In the data rows, the value 128 means zero.
Here are some points, each followed by its number:
[147 148 174 147 113 126 166 198 163 133 143 145 160 152 158 125] 0
[135 203 103  72 103 179  66 187  91 114 149 127 120 115 107 159] 1
[104  42 208 122  91 157  31 104  34  30 207  48 112 107  84 131] 2
[146 159  89  87 114 147 127 121 148 179  61 123 131  92 129 110] 3
[  0 182 248 255 205   0 255 168 128  24 151 112  47 244  63 105] 4
[118 117 120 126 153  85 129 173 151 152  93 158 206 122 150 126] 5
[197 104 119  93 111 195 129  82 117  90 152 143  93  91 115  81] 6
[137 100 126 125 136 125 114 111 122 127 139 150 149 130 157 137] 7
[131 140 120 123 133 149  94 139  96  83 161 134 130 133 105 154] 8
[119   3  58   0 228 177   0 118 122 255  23 161 255  39 198 106] 9
[113 109 134 186 137 102 173  98  79 120 135  85 108 149 101 128] 10
[168 102 106 125 126 150 113 135 137 126 135 134 133 125  85 121] 11
[119 117 136 144 155 106 161 127 143 121 120 124 157  94 111  84] 12
[144  51 149 161 153 134 147  61 128  98 155  95 153 154 113  89] 13
[ 99 173 102 186  92 104 136 150 165  69 126 133  82  58 134 145] 14
[108 156  45  12 164 189  41 134  78 155 109 178  62  33 159 127] 15
[143 136 131 132 101 115 130 131 170 118 118 117 141 119 132 127] 16
[ 97 119 130 148 134 130  95 118 121  72 146  91 127 102 141 148] 17
[134 149 104  97 105 166  66 111  85  90 109 122 129  58  86 104] 18
[122 113 128 113 147 135 108 144 139 141 132 117 133 133 132 144] 19
[118 190  86 189  58  89 115 158 185  33 121 148  56  14 125 137] 20
[160  47 116 113 148 128  78  76 109 137 156 185 179 124 207 155] 21
[143  88 130 120 144 124 112 105 114 133 143 167 165 131 173 141] 22
[141 147 122 117  71 166  69 150 117  99 138 123 166 120 125 149] 23
[ 99 150 127 128 137 131 134 164 124 145 128 144 113 118 151 137] 24
[121 144  81  54 123 161  77 125 101 113 101 106  57  11 155 111] 25
Which five points above are nearest to each new point by angle? Their numbers follow each, smallest number first.
[ 64 109 137 180 117 136  46 107 120   0 168  47 130  68 160 185] 2 8 14 17 20
[148 145 158 149 111 127 159 181 159 120 144 124 155 143 146 131] 0 4 5 16 24
[166  84 182 141 179 102 197 158 159 180 124 174 157  94 144  34] 0 5 12 13 22
[134 133 137 133 122 129 136 144 136 126 131 129 137 131 137 128] 0 5 16 23 24
[146 145 128 110 100 137 153 121 164 187 107 116  87 132 123 119] 3 6 16 24 25
[141 102 169 131 157 115 181 137 153 158 119 157 138 111 140  76] 0 4 5 12 13
[147 153  95  84 111 151 119 130 145 187  48 125 152  84 127 103] 3 9 15 18 25
[ 97 120 133 147 131 137  86 115 115  60 152  87 120  95 145 148] 2 8 14 17 18
[117 131  92  92 120 135 104 119 121 114 114 112  74  37 143 114] 14 15 18 20 25
[155  62 121 132 120 108 121  50 170 155 108  90 165 190  92 138] 7 10 11 13 21
[153 181  90  71 109 152 129 131 144 196  36 136 144  69 125  82] 3 9 15 18 25
[110 110 138 183 133 103 168  98  73 127 134  85 100 147  95 125] 2 4 10 12 13
[ 88  64 199 137 101 152  36 111  11  23 200  55 110 102  95 122] 2 8 17 18 23
[121 136 106  97 130 138 103 126 118 120 110 121  91  70 139 116] 3 15 18 20 25
[106 121 126 129 158  82 135 184 157 152  94 154 213 124 154 123] 0 5 9 12 24
[111  83 169 133 114 143  81 113  87  74 166  82 122 128 106 129] 2 8 13 17 18
[121 126 124 121 154 102 126 163 137 144 107 149 181 124 141 126] 0 5 9 12 22
[ 83  82 152 255 143  57 245  71  11 139 136  13  86 180  71 154] 2 4 10 12 13
[ 78 119 120 125 195  11 140 255 194 180  41 208 255 103 206 114] 0 5 9 12 24
[159 186  65  52 104 165 120 122 154 215   9 129 156  60 131  87] 3 9 15 18 25
[115 114 136 183 130 102 163  95  71 119 131  87 109 141  99 127] 2 4 10 13 17
[133 145 118 116 122 130 129 131 118 133 118 112 149 124 128 124] 1 3 9 18 23
[ 91 119 126 154 129 123  86 121 115  58 146  85 129 100 143 154] 2 8 14 17 20
[131 141 115 118 134 148  92 141  94  85 163 139 130 128 107 155] 1 2 8 18 23
[143 165  91  76 121 142 126 130 142 188  50 135 148  86 127 101] 3 5 9 15 25
[ 72  76 161 255 152  57 255  53   0 128 137   0  42 191  26 140] 2 4 10 12 13
[107 231 140 130  95 125 180 226  92 174 131 152  80 166  96 135] 0 1 4 14 24
[116 120 120 121 159  94 134 173 140 154  93 151 207 126 144 124] 0 5 9 12 22
[137 116 151 130 146 117 157 135 140 143 125 150 142 121 134  96] 0 5 12 13 22
